128 stands for zero in the data rows.
Here are some points, one per row:
[194 149 126 128 118 154 141 102 169  87 103 131 137 118 118 147 100 145
  75 127 132 136 105  99 170 150 151 114 120 105 138 134]
[121 144 161 159 163 152 155 138 107 116 118 149 153 161 130  68  89 190
 161 125 158  99 127 150 122 136 178 141 123 100 178 120]
[197 129  92  94 174 125  99 124 141 107 148 130 121 150 127 109 152 110
 131 119 139 142 104 179 148 173 141 131 122 170 154 162]
[133 113 154 102 126 135 122 120 159 112 117 155 101 134 128 184 114 127
 124 137 152 109 112 126 112 112 148 138 158 119 106 134]
[122 151  95 114 102 119 143 166 102 149 116 104 136 102 124 139  82 119
 120 113 128 137 151 144 139 103 131 121 108 133 117 181]
[143 101 175 130 103 138 123 143 159 139 137  97 151 153 147 133 120 109
 125 143 119 137 135 127 150 143 115 151 139 127 128 114]
[ 98 145 106 118 172 141 130 138 131 121 101 136 146 144  97 149 156 121
 138 147 114 125 137 113 149 130 112 149 146 174 159 129]
[117 169 129 126 128 112  62 113 113 124 195 135 136  83 118 133 169 127
 116 161  98 100 108 103 159 102 133 136 101 107 132 112]
[185 128 120 115 181 139 154 127 105 158 107 117 151 137 166 125  95 149
 164 136 124 108 130 106 114 145 147 149 127 130 114 127]
[129 106 139 145 140 146 148 121 132 113 145  95 115 134 123 110 149 144
 137 119 129 116 116 128 149 138 110 124 130 132 121 114]
[ 99 121 121 105 153  97 110 115 131 112 154 133 148 100 109  84 148 118
 119 122 128 105 162 101  86 105 133 107 115 144 171 139]
[102  94  98  97  89 140 116 123 157 112 114 154 134 143 140 132 135 142
 130 147 103 169 188 154 113 135 152 141 132 140  82 100]
[114 125 142 106 142 117 134 141 131  72 102 148 146 110 127 184 146 127
 156  99 112 109 145 156  93 122 128  98 139 100 152 115]
[104  99 156 121 116 113 154 134 118 156  84 155 147 119 108 106 149 106
 138  99 128 125 122 134 132 136 134 124 112 102 145 125]
[152 126 134 173 105 142 121 130 175 122  96 110 122 114 118 134 106 139
  97  88 132 174 141 132 117  90 136 145 107 118 150 147]
[142 104 168 146 150 142 140 144 149 131 125 133 165 137 138 165 141 129
 166 113 128 107 145 149 110 113 126 109 103 152 135 140]
[168 151 150 167 109 151 116  97 141 145 101 114 142 125 114 126 124 139
  99 127 124 165 130 130 125 138 102  80 173 140 146 128]
[123 156 156 171 101 129 116 178 118 106 127 129 115 117 149 116 110 133
 116 137 118 113 127 117  93 135 130 152 152 150 128 144]
[114 156 110 127 139 129 107 138 120 115 112 150 134 141  92 150 148 121
 120 121 118 130  89 105 135 132 114 166 126 112 153 103]
[156 103 137  88 153 145  85 116 137 129 113  86  96 121 136 119 115 141
 106 104 111  81 131 156 115 105 134 100 134  96 114 117]
[105 141 109 170 162 141 101 164  93 157 136 110 124  83 125 151  74 102
  84 134 101 122 121 171  81 144 119 179  99 152 114  96]
[131 159 124 141 111  94  99  99  92 135  94 125 132 119 121 135 146 107
 145 104 165 106 114 126 152 132 102 145 136  79 103 139]
[102 115 101 105 152 119 119 137 126 107  88  85 131 138 131 111 131 158
  97 184 169 140 127 116 146 124 100 136 119 128 109 103]
[133 205 162  65 134 111 127  99 158 136 144 132 116 145 156  83 149 132
 128 149 165 175  98 200  90 113 107 131 135 136 167 162]
[116 103 181 125 121 159 145 118 124 127 162 136 110 131  84 132 129 137
 133 147 135 114 112 149 136 158 118 119 114 115 110 120]
[145  95 175 102 126 128 112 113 108 120 143 149 166 134 116 107 100 148
 101 133 129 122 136  88 127 113 132 121 125 166 138 152]
[116 114 131 105 151 155 120 123 130  84 115  95 145 121 146 132 150 144
 107 131 130 134 125 131 157 124 111 115 117 156 110 108]
[105 157 110 139 101 127 144 148 200 176 153  90 113  73  86 111 107 157
 145 101 135  94 110 124 147 133 139 114 200 154 139 110]
[141 157 108 188  89 107 137 122 181 149 119 105 126 133 118 146 134 154
 141 153 115 111 131 143 130 108 115 131  38 140 131 168]
[ 83  92  98 129  96 121 119 162 133 143 133 155 107  89 215 146 144 199
 131 124 137 120  86  88 154 196 132 136 124 128 156 195]
[117 167 149 166 114 123 155 110 127 143 156 125 143 132 165 160 124 125
  68  98 130 136 152 128 123 153 139 120 110 138 111 135]
[147 155  92 145 121 164 141 171 117 127 138 199 114 121 125 105 110 143
 121 121 122 136 138 129 133 138  89  85 155 125  90 139]
[105 127  86 117 138  81 108 156 134 125 138  98 127 165 173 137  81  91
 128  98 130 143 105 115 150  98 148  81 128 126 121 112]
[105 145 135 116 136 114  94  96 114 139 110 139 123 130 121 147 138 129
 139 119 146  93 128 132 148 135 107 135 144 131 111 128]
[127  83 133 132 142 140 149 120 107 138 149 163 152 113 121  78 174 114
 119  98 101 126 127 124 206 107 150 126  96 120 133 112]
[160 169 125 176 152 158 143 135  99 147 124 139 110 116 130 120 154 154
 121 131 142 138 155 148 124  45 125  89 162 121 113 133]
[144  90 127 116  91  54 136 108 134 112 113 143 136 122  90 112 105 161
 142 125 100 153  92 135 121 134 167 154 147 124  83 109]
[124 166 126 130 126 111 108 145 143 105  80 186 146 154  95 133 122  82
 124 140 114  95 134 113 168 124 111 161 135 143 145 144]
[146 109 133 117 117 137 182 107 147  94 121 132   0 122 128 141 138  95
 160 119 164 119 165  90 115 110 147 158  86 163 130 127]
[ 97 131 118 168 127 107 198 117 114 133 147 106 147 100 144 130 114  87
  99 110 154 133 105 118 121 145 162 113 161 143 134 105]
[ 99 135 123 149 108 120 125 127 117 136 141 123  76 255 142 129  92  88
 108 115 101 123  85 122 136 116 135  71 146 133 134 125]
[111 139 116 113 103 121 110 115 113 138 139 138 129 136 109 137 150 152
 131 101 116 139 173 113 102 132 127 143 129 103 152 108]
[157 106  84 128 149 112 109 128 139 134 127 147 136 123 106  85 157  90
 132  93 155 142  97 147 104 150 120 149 125 133 137 145]
[110 108 137  98 122 143 132 143 142 127 139 122 138 151 121 103 123 151
 122 105 123 133 140 112 123 107 111 146 106 140 143 114]
[108 166 113 169 118 102 146 116 121 104 152 153 130  94 181 125  87 118
 126 129 151 108 140 153 142 118 139 123 113 147 120 109]
[102 138 130  91 127 140 135 136 136 117 159 125 153 129 130 141 134 127
 139  87 112 126 131 136 105 136  89 147 105 122 142 111]
[109 118 111  96  77 124 126 101 140 134 141 135 141 137 121 102 134 123
 159 124  97 141 150 144 100 137 163 147 147 127  74 141]
[128 116  84 109 121 154 204  72 135  99 148 110 162 126 134 147 135  95
 126 161 104  71 120 122  96 128  94 153 160  96 118 162]
[129 113 136 112 134 146 124 104  96  98 137  83  93 133  97 119 126 140
 105 131 126 130 146 110 138 147 123 133 141 139 134 137]
[136  87 146 150 148 117 127 136 138 168 132  94 101 142 144 111 133 119
 151 131 106 117 169 129 138 163 113 132 153 129 159 153]
[183  67  87 139  87  97  83 134 114 134 168 155 143 139 119 151 150 128
 109 166 200 101 149 176 127 115 131 146 142 122 174  92]
[112 122 123  90 117 119 156 123 113 141 108 149 165 121 123 119 154 126
 116 154 140 133 141 130 123 116 118 119 125 128 141 115]
[120 144 103 118 117 121 104 138 162 202 155 111 132 120 118 148  93 140
 175 161 127 128 114 110 127 108 142  95 102 140 152  99]
[114 163 108 100 117 141 129 123 113 124  95 114 134 163 121 154 124 135
 145 112 138 142 168 136 157 127 140 168 142  79 138 127]
[121 138 121 110 106 136 103 128  91 152 169 130 138 137  98 124 155 116
 136 102 128 125 149 114 149 106 135 152 126 113 119 131]
[100  68 127 149 117 182 126 126  73 129 115 124 115  87 173 155 105 122
 142 155 102 184  62 172 129  55 138 142 147 134 168 178]
[106  97 156  99 140 153 116  96 125 145  85 140 129 122 130 109 122 120
 116 132 163 103 123 139 132 139 101 114  97 166  84 119]
[110 121  93 155 141  75 157 122  93 146 132 125 117 188 122 178 122 130
  99 122 114 138  84 114 102 141 151  63  92 143 130 130]
[168 130 159 142  80 162 149 139 116 106 153 102 130 137 148 117 140 134
 137 127 150 123 122 132 131 154 113 120 108 142 122  86]
There is one direction along which these points spread out most. How many in every 100 of the points above lie lower along it than each point below? Answers are rounded to whole numbers. More than half of the points above lie lower than the first one.
[113 134 135 112 142 116 129 111  92  90 120  96 131 120  96 151 133 149
 157 105 128 130 123 124 155 142  98 123 133 159 120 123] 41
[102 100 112 135 153 107  98 109 143 115  70 118 113 131 148 107 149 135
  96 146 112 102 146 126 119 129 112 107 141  93 134 109] 49
[154 137  83 135 136 176 149 154 127 129 132 217 111 114 125 101  94 123
 163 150 116 166 126 103 119 135  79  83 134 114 114 108] 69
[118 152 152 106 117 154 134 133 123 166 126 108 124  81 124 147  80  80
 142 163 128 170 147 102 151 181 152  92 109 104 158 133] 73
[113  96 165 161 211  86 138 103 151 124 199 141 121 133 100 150 108 142
 141 133 168 176 139 118 120 115  67 129 142  56  87 156] 58
[ 87 144  85 163 141 185  76 117 140 104 141 126 147 145 105 106 171 102
 151 159 140 155 139 118 101 146 210 142 133 131  72 152] 49
[172 137 164 124 141 135 123 108 133 158 113 138 134 125 180 123 147 123
 131 104  96 138  85  55  89 112 140 150 132 138 102 114] 68
[156 138 159 108 132 122 146 235 141 134 116  98 103 105 113 147 159 114
  96 154 147 117 115 121  99 128 143 120 149  96 103 138] 69
[166 151 158 122 169  68 156 128 118 159 125 141  76 112 168 122 140 147
 117 169  63 141 156 154 138 128 161 178 139 146 103 108] 68
[164 118 170 167  89  96 110 169 113  93 114  95 150 133 142  94 139 109
 191 141 106 133 129 127 123 143 117 117 113 122 126 129] 63
